One vector is turned by the same rotation once a step. Each row is the vector after some number of steps, and that number follows the row.
The counts run from 0 to 526.
[138 123 138 172 136 142 110 144 111 102 118 128 188  85 144 122 125 125
 110 121 108  97 103 152 127 140 118 170 165 138 128 158 153  82 190 130
 154  80 106  99 161 155  92  94 108  76]
444
[124 140 122 121  81 135  98 120 132 186  92 108 139 117 176 166 116 153
 176 130 113  91 101 113 126 182 128 108 139 147 164 129 103 122 119 124
 186 152 165 109 121 124 126  97 184 123]
167
[139 114 157 149  88 157 118 117 120 166  87 134 184 125 126 163 120 136
 170 142 150 123 123 139 126 147 158 129 174 127 148 138 124 121  76 106
 207 137 123 106 133 143 126 126 198 101]
390
[121 128 127 140 119 116 145 149 109 138  90 122 173 107 142  84 109 163
 127 127 156 105 183  99  98 100  73 156 152 133 100  88 161 145 137  77
 117 110 131  97 142 144 123  96 106 110]
496
[163 137 128 101 148 109  99 124 153 181 116  75 138  92 125  93 135 101
 187 139 143 147 139 112 132 137 114 111 163 110 137 112 109 140 161  82
 108 127 163  79  93 140 128  66 125 149]
212
[137 166 147 162 119 115  82 125 102 132 143 135 112  89 188 128 101 141
 100  74 105 127 142  98 190 155 117 103 129 149 139  78 152 102 170 108
 104 132 154 166 117 146 112  96 106 113]
267
[142 160 150 144 102 118 132 146 162 128  88 111 134 137 119 175 101 131
 208 145 143 156 105 139 155 103 145 149 187 164 127 110  86 126 150 125
 144 129 144  89 131 124 128 116 174 150]
77
[109 159  95 123  68 112 151 101 107 133 120 149 104 107 145 111 144 186
 108 110 110  64 147 101  71 111  93 128  81 133 134  83 111 123 126 128
 126 142 107 176 134  92 139 142 112 102]
454
[120 119 145 120 155  74 141 101 159  54 118 124 106 124  93 118 137  99
 171 141 157 141 144 123 136  69 127 136 164  99 123 106 128  96 100  85
 143 141 140 166 125 119 145 159 117 181]
195
[104 138 140 104 134  97 113 171 162 150 116  95 147  98 145 168 111 117
 189 139 163 139 144 161 101 137 132 156 156 181 101 142 121 118 121 106
 182 162 163  88 111 148 114 102 168 135]
480
[101  81 128 150 164 116 115  87 114  51 134 133 127  92 130  71 141  97
 102 114 132  93 106 138  93 115  91 154 123 116 130 169 168 123 158 136
 135  88 124 151 159 142 106 127  78 146]
57
[130 139 151 158 135 154 121 151 133  92 124 158 167 108 138 149  95 111
 142 109  85 130 153 163 145 117 148 162 155 131  89 116 150  86 141 135
 138 109  77 170 160 150  94 166 147  84]
88
[153 174  97 103 130 141 140 160  93 185 197 159 127 118 124 142 106 123
 102 105  92 162 117 132 163 122 178 130 108 101 113 134 131 116 137 168
  98 117 128 151 129 130 130 148 117  88]
85
[143  98 128  96 132 105 131  97 124 119 151 138 100 100  92 128 165 107
 111 144 126  73 164 112 114 171 135  75  75  98 159 144  88 142  85 106
  92 148 113 107 106 137 125 130 137 129]
201
[148 137 151 134  99 127 139 141 121 150 111 146 170 112 121 172 145 155
 129 139 124  82 178 140 125 178 133 108  98 158 133 108 107 150 138 140
 123 120  60  90 128 155 122 156 204  69]
305
[121 117  80 108 123 159 133 175 145 155 121 123 111 131 183 112 117 143
 152 132  81 121 153  95  95 162 123 113  84 136 149 116 104 115 114 132
  91 121 164 151 156  73 113 117 107 118]
318
[151 116 158 152 114 117 129 107 123 122 151 132 117 140 135 152  99 127
 123 122 134  60  62 146 147 148 148 139 165 132 127 206 133 157 183 148
 132 113  87 101 137 174 110 102 127 128]
72
[140 124 164 125 108 139  98 122 108 181 131 121 150  90 128 148 124 155
 128 123 139 118 194 119 112 198 135  99 103 129 144 104 115 124 105 106
 149 151 159  90 123 146 136  80 193 117]
437
[144 156 147 126 118 104 105 131 101 118 133 136 134  92 118 159 156 161
 100 114 137 145 186 131 120 160 150 116 108 172 131  82  97 123 153 120
 119 159 135  71  91 128 120 105 141  85]
485
[110  66 119 127 155 113 157 131 101  66 157 152 151 120 117 117 104 119
  84 136 119 104 135 148 117 113 123 151  98 101 115 174 150  93 145 140
 115  92 128 136 169 161 103 154 112 149]
190
[175 117 186 139 133 117 129 114 143 120 111 143 113 147 131 172 110 116
 161 133 112  90  88 127 203 160 154  79 157  90 169 154 121 107 127  85
 124 147  90 115 127 164 133 115 131 110]
253
[139 101 122 122 155 119 113  56 117  79 160 125 105 104  73 114 168  95
  94 161 174 169 143 170 117 150 164 108 105 109 139 142  89 133 141 126
 101 132 157  75 104 123 122 101 137 144]
382
[105 125 110 110 139 123 146 190 115 212 103  95 152 123 168  80 106 137
 131 135 136 141 159  94 119 108  67 149 154 131  96 112 176 142 104 105
 148 126 135 128 108 130 133 102  83 121]
495
[102  99  88 138 137 100 141 110 109  48 136 127 136 105 117  87 182 143
  97 157 137  97 124 117  70 105 108 154 102 144 124 135 117 100 156 130
 121 110 145 102 144 104 122 146  76 133]
9
[107 151 121 132 129  90 148 171 141 141 101 116 156 107 108 134 100 129
 151 133 159 170 183 127 133  58 116 161 170 142  77  77 173 126 116  76
 143 134 137 150 131 125 142 134 122 129]
92
[ 91  97 114 111 140 136 139 104 146 137 121  92 118 131 135 114 151 137
 148 126 149  97 131  90 117 176 101 103  96 125 180 139 112 147  85 135
 137 133 186 131 127 101 153 106 168 202]
64
[136 138 113 126  94 120  86 114 106 207 158 116 164  90 138  98 136 160
 111 123 127 105 147 122 109 155 110  95  88 175 106 112 109 157 139 156
 118 127  83 110 110 171 112 123 143  88]
171
[ 77 108  86 136 174 127 131 164 138  58 148 130 124 145 154 132 127 124
 107 116 123 135  96 137 130 128 110 148  98 145 130 152 146 116 167 176
  92  81 168 132 142 112 126 120  89 174]
414
[ 88 115 139 122 171 125 124 116 151  50 143 131  86 122 143 133 157  87
 123 108  96 132 130 135 148 144 131 107  97 107 156 129 133  84  89 126
 142 149 160 191 146  96 123 152 107 154]
148
[ 94 145 125 128 125 115 146 104 103 148 164 139 119 141 130 186 165 114
  94 142 137 123 107 185 145 172 155  87  84 128 142 154 135 161  88 164
 157 132 121 100 103 100 137 143 169  97]
203
[126  60 122 107 131 125 125  94 132 126 119 132 144 113 113 100 119 141
 151 164 140 119 171 102 121 146 137  91 102  77 151 142  93 100  68 100
 142 131 159 142 138 130 144 149 147 179]
286
[110  94 153 137 105 147 139 107 141 129  98 117 121 164 129 143 153 179
 128 127 163  98 144 104 125 186 113  98  99 125 174 108  99 166  93 140
 116 130 144  89 128 113 148 101 171 174]
65
[134 104 127 185 142 143  87 142 174  66  97 127 150 122 154 118 128 171
 165 128 107 146 123 105 148 105 128 128 168 157 122 115 105  66 168 113
  93 131 155 133 138 136 116 138  94 143]
179
[108 102 128 131 121 116 130  95 104  90 150 174 109  97 142 120  99 145
 108  99  96  70  97 121 139 104 126 123 122 100 132 165 135  98 102 104
 159 138 114 224 151 165 124 156 101 148]
237
[120 101 102 132 114  70 152 124  86 107 134 140 145 140 124 102 124 168
  76 143 161  96 139 118 110  89 104 139 111 160  81 116 157 161 151 130
  70 109  91 106 120 153 125 151  89 122]
411
[121  97 102 124 136 185 148 176 162 136  91 106 161 152 113  97 127 143
 171 127 139 186 153 104  92 102 108 172 141 141  99 106 102 143 119 144
  86  87 134 130 164  88 134 136 108 148]
228
[ 81 128  78 140 127 143 133 146 121 137 134 136 127 165 130 105 139 147
  87 131 152 170 103 149  98  90 110 165 119 169  73 147 138 164 122 153
 117 117 125 118 121  94 125 144  55 123]
277
[160  99 139 161 109 130  99 103 136 160  90 134 144 150 165 130  89 139
 174 152 113  76  79 127 171 148 140 104 172 133 143 168 116 111 131 108
 145 146 101 113 124 178 120 110 151 111]
120
[102 120  65 124 143 130 132 153 133  97 136 116  96 142 156 122 173 143
 101 149 111 134 123 124 104 148 135 115  69 158 130 123 111 111 145 158
  61 126 164 126 128  81 115 149  85 127]
366
[123 129 147 138 136  84 164 120  91  30 135 154  83 121 114 143 111 134
  66 104 155 107 137 123 131  99 142 148 113 113 129 112 152 115 153  79
 113 120 160 130 140 130 124  97  73 145]
146
[114 132 152 152 128  96 145  94 105  51 124 149  70 151 150 118 129 157
  86  97 119  81  98  93 152 116 118 122 123 109 165 111 141 140 135 106
 111 130 151 157 128 127 149  93  91 164]
13
